[[ 5.23 -1.16]
 [-2.95 -4.51]
 [-0.52  1.82]
 [-0.22 -2.47]
 [-2.33 -5.02]]
:
[[-1.16  5.23]
 [-4.51 -2.95]
 [ 1.82 -0.52]
 [-2.47 -0.22]
 [-5.02 -2.33]]

[[ 0.37 -0.18 -0.14 -0.01 -0.35]
 [ 0.70 -2.20  0.11 -0.45 -0.63]
 [ 0.67 -1.78  0.33 -0.81 -0.55]
 [-0.23 -2.52 -2.63 -0.64  0.36]
 [-0.25 -4.51 -4.98 -0.77  0.08]
 [-0.20 -0.09  0.13  0.01  0.11]
 [ 0.40  2.00 -0.59 -0.32  0.29]]
:
[[-0.35 -0.01 -0.14 -0.18  0.37]
 [-0.63 -0.45  0.11 -2.20  0.70]
 [-0.55 -0.81  0.33 -1.78  0.67]
 [ 0.36 -0.64 -2.63 -2.52 -0.23]
 [ 0.08 -0.77 -4.98 -4.51 -0.25]
 [ 0.11  0.01  0.13 -0.09 -0.20]
 [ 0.29 -0.32 -0.59  2.00  0.40]]

[[ 1.78 -0.61  1.66]
 [ 2.78 -3.61  5.32]]
:
[[ 1.66 -0.61  1.78]
 [ 5.32 -3.61  2.78]]

[[ 1.46 -6.90  1.89 -5.35 -1.31  4.53 -4.32]
 [ 2.64  6.87  0.76  2.15  3.31 -2.20  3.82]
 [-2.18  2.27 -1.13  4.46 -0.13 -1.30  2.23]
 [-2.61  0.97 -1.08  4.34 -0.65 -0.55  1.66]]
:
[[-4.32  4.53 -1.31 -5.35  1.89 -6.90  1.46]
 [ 3.82 -2.20  3.31  2.15  0.76  6.87  2.64]
 [ 2.23 -1.30 -0.13  4.46 -1.13  2.27 -2.18]
 [ 1.66 -0.55 -0.65  4.34 -1.08  0.97 -2.61]]

[[ 2.88  1.91  0.40 -5.23]
 [ 3.77  0.51 -0.15 -1.12]
 [ 2.42  2.00  0.48 -5.46]
 [-1.08  1.40  0.59 -4.15]
 [-0.08 -1.83 -0.60  5.13]
 [-3.53 -1.68 -0.27  4.29]
 [-3.87 -1.17 -0.05  2.88]
 [ 2.79  1.97  0.46 -5.28]
 [-3.01 -1.88 -0.42  5.10]
 [ 3.56  1.58  0.18 -4.11]
 [-3.87 -0.84  0.06  2.00]
 [-3.05 -1.87 -0.37  5.01]]
:
[[-5.23  0.40  1.91  2.88]
 [-1.12 -0.15  0.51  3.77]
 [-5.46  0.48  2.00  2.42]
 [-4.15  0.59  1.40 -1.08]
 [ 5.13 -0.60 -1.83 -0.08]
 [ 4.29 -0.27 -1.68 -3.53]
 [ 2.88 -0.05 -1.17 -3.87]
 [-5.28  0.46  1.97  2.79]
 [ 5.10 -0.42 -1.88 -3.01]
 [-4.11  0.18  1.58  3.56]
 [ 2.00  0.06 -0.84 -3.87]
 [ 5.01 -0.37 -1.87 -3.05]]

[[ 0.41  5.64  1.91  3.03 -4.37  0.43  3.77  2.97 -2.98 -3.61]
 [-3.44  3.08  1.19  5.05  0.45  3.91 -1.92 -0.97 -0.57  0.98]]
:
[[-3.61 -2.98  2.97  3.77  0.43 -4.37  3.03  1.91  5.64  0.41]
 [ 0.98 -0.57 -0.97 -1.92  3.91  0.45  5.05  1.19  3.08 -3.44]]
---
[[-1.40  1.44  1.51 -1.29 -1.60  1.44  1.56 -1.47  2.39]
 [ 1.39 -1.51 -1.47  1.49  1.51 -1.49 -1.60  1.44 -2.41]
 [-1.80  2.17  2.18 -1.83 -1.86  2.11  2.36 -1.79  5.16]
 [-1.56  1.66  1.74 -1.53 -1.79  1.68  1.94 -1.64  3.02]]
:
[[-1.40  1.51 -1.60  1.56  2.39]
 [ 1.39 -1.47  1.51 -1.60 -2.41]
 [-1.80  2.18 -1.86  2.36  5.16]
 [-1.56  1.74 -1.79  1.94  3.02]]

[[ 4.58 -2.64  0.99 -1.65  0.65  1.73 -0.18 -1.36  4.91 -3.35 -0.12  0.10]
 [-2.38  2.09  4.45  0.74 -1.01 -0.88 -0.43  0.14  1.36 -0.44 -2.46 -1.50]
 [ 1.59  1.00  3.76  1.14 -3.90 -1.10 -0.43  0.14 -3.70 -5.77  0.16  1.96]]
:
[[ 4.58  0.99  0.65 -0.18  4.91 -0.12]
 [-2.38  4.45 -1.01 -0.43  1.36 -2.46]
 [ 1.59  3.76 -3.90 -0.43 -3.70  0.16]]

[[-0.32 -1.66 -2.83  0.37 -1.87  1.57  2.54  3.22  1.85  0.28 -1.03]
 [ 0.44 -0.42 -0.13  1.26 -2.75  0.41  1.57  4.00  0.84  0.56 -1.55]
 [-3.43  1.42  2.32  1.25  3.72 -1.87  2.88 -0.13 -1.00 -0.48 -0.14]
 [-5.79 -1.87 -1.18  1.54  3.65 -4.74  1.60 -3.31 -4.55  0.85  0.95]
 [ 2.95 -2.70  1.31 -3.45  0.66  2.00  0.83 -0.64 -1.05  2.59 -4.49]
 [ 0.69 -1.01  3.83  1.27  1.26  2.44 -4.30 -1.21  3.92  0.32  5.97]]
:
[[-0.32 -2.83 -1.87  2.54  1.85 -1.03]
 [ 0.44 -0.13 -2.75  1.57  0.84 -1.55]
 [-3.43  2.32  3.72  2.88 -1.00 -0.14]
 [-5.79 -1.18  3.65  1.60 -4.55  0.95]
 [ 2.95  1.31  0.66  0.83 -1.05 -4.49]
 [ 0.69  3.83  1.26 -4.30  3.92  5.97]]

[[-1.74 -0.25 -5.23 -3.77  5.29  3.22  0.40  5.32]
 [-0.62  0.77  5.21  0.38 -3.60 -0.85 -2.29  5.06]
 [-5.23 -4.17 -0.70  4.66  4.26 -2.56  5.07  1.99]
 [-1.03 -5.18 -5.16  4.02 -1.67  4.19 -4.46 -0.41]
 [ 0.84  4.29  4.46 -1.92 -5.09 -1.55  0.36 -3.22]
 [ 1.34 -2.69 -3.62  3.86 -4.03  3.30  0.74 -4.40]
 [-0.94 -3.47  0.44  2.43 -2.96 -2.76  5.34  1.04]
 [-3.82 -2.88  2.96 -1.97  3.79  2.53  3.88 -1.54]
 [ 2.70 -4.12  0.61 -5.15  3.23 -0.07 -1.71  1.02]
 [-5.57 -2.82  3.32 -1.77  4.84  2.13 -2.47  4.61]
 [-3.44  1.40  1.96 -0.60  2.56  4.52 -3.27  1.91]]
:
[[-1.74 -5.23  5.29  0.40]
 [-0.62  5.21 -3.60 -2.29]
 [-5.23 -0.70  4.26  5.07]
 [-1.03 -5.16 -1.67 -4.46]
 [ 0.84  4.46 -5.09  0.36]
 [ 1.34 -3.62 -4.03  0.74]
 [-0.94  0.44 -2.96  5.34]
 [-3.82  2.96  3.79  3.88]
 [ 2.70  0.61  3.23 -1.71]
 [-5.57  3.32  4.84 -2.47]
 [-3.44  1.96  2.56 -3.27]]

[[ 1.05 -5.23  2.26 -3.12 -3.88 -0.62  1.21]
 [ 1.20  0.31 -6.43 -0.71  1.18  1.09  5.82]]
:
[[ 1.05  2.26 -3.88  1.21]
 [ 1.20 -6.43  1.18  5.82]]

[[-6.70  0.93 -1.96  6.96]
 [-6.88  3.61 -0.80 -1.29]
 [-2.31  3.40  2.38 -1.80]
 [ 4.03 -0.08 -0.82  0.62]
 [-0.98  2.24 -1.07 -0.71]
 [ 0.59 -1.84 -0.37 -5.23]]
:
[[-6.70 -1.96]
 [-6.88 -0.80]
 [-2.31  2.38]
 [ 4.03 -0.82]
 [-0.98 -1.07]
 [ 0.59 -0.37]]

[[ 6.21  1.36 -1.33 -0.66 -1.77 -1.25  0.79 -1.69  2.70 -2.75 -1.43 -1.29
   1.26  0.98]
 [ 2.90 -0.43  0.36 -2.99 -1.24  0.31  1.30  1.66  3.92 -2.10  0.30  3.99
   0.54 -2.28]
 [ 3.30 -1.01 -0.48 -1.10 -2.87 -0.48 -0.63 -1.27  1.03 -1.86  3.16  5.60
   1.02 -1.50]
 [ 4.61 -0.97 -0.26 -0.63 -0.34 -0.71  1.98 -0.94  3.67  0.30  0.58  0.66
   0.21  1.52]]
:
[[ 6.21 -1.33 -1.77  0.79  2.70 -1.43  1.26]
 [ 2.90  0.36 -1.24  1.30  3.92  0.30  0.54]
 [ 3.30 -0.48 -2.87 -0.63  1.03  3.16  1.02]
 [ 4.61 -0.26 -0.34  1.98  3.67  0.58  0.21]]

[[-1.44 -2.07 -0.34 -2.43 -2.95  3.24 -0.23 -1.40  4.99]
 [-1.01 -1.48  0.23 -2.21 -2.22  2.01  0.55 -2.72  3.70]
 [-1.45 -1.74  0.22 -2.28 -2.14  0.86  0.39 -2.61  3.93]
 [-2.16 -0.32  1.79 -1.68 -1.85 -0.95  3.05 -3.02  5.23]
 [-2.96 -1.23  0.29 -1.85 -1.91  3.78  2.95 -2.25  4.01]]
:
[[-1.44 -0.34 -2.95 -0.23  4.99]
 [-1.01  0.23 -2.22  0.55  3.70]
 [-1.45  0.22 -2.14  0.39  3.93]
 [-2.16  1.79 -1.85  3.05  5.23]
 [-2.96  0.29 -1.91  2.95  4.01]]
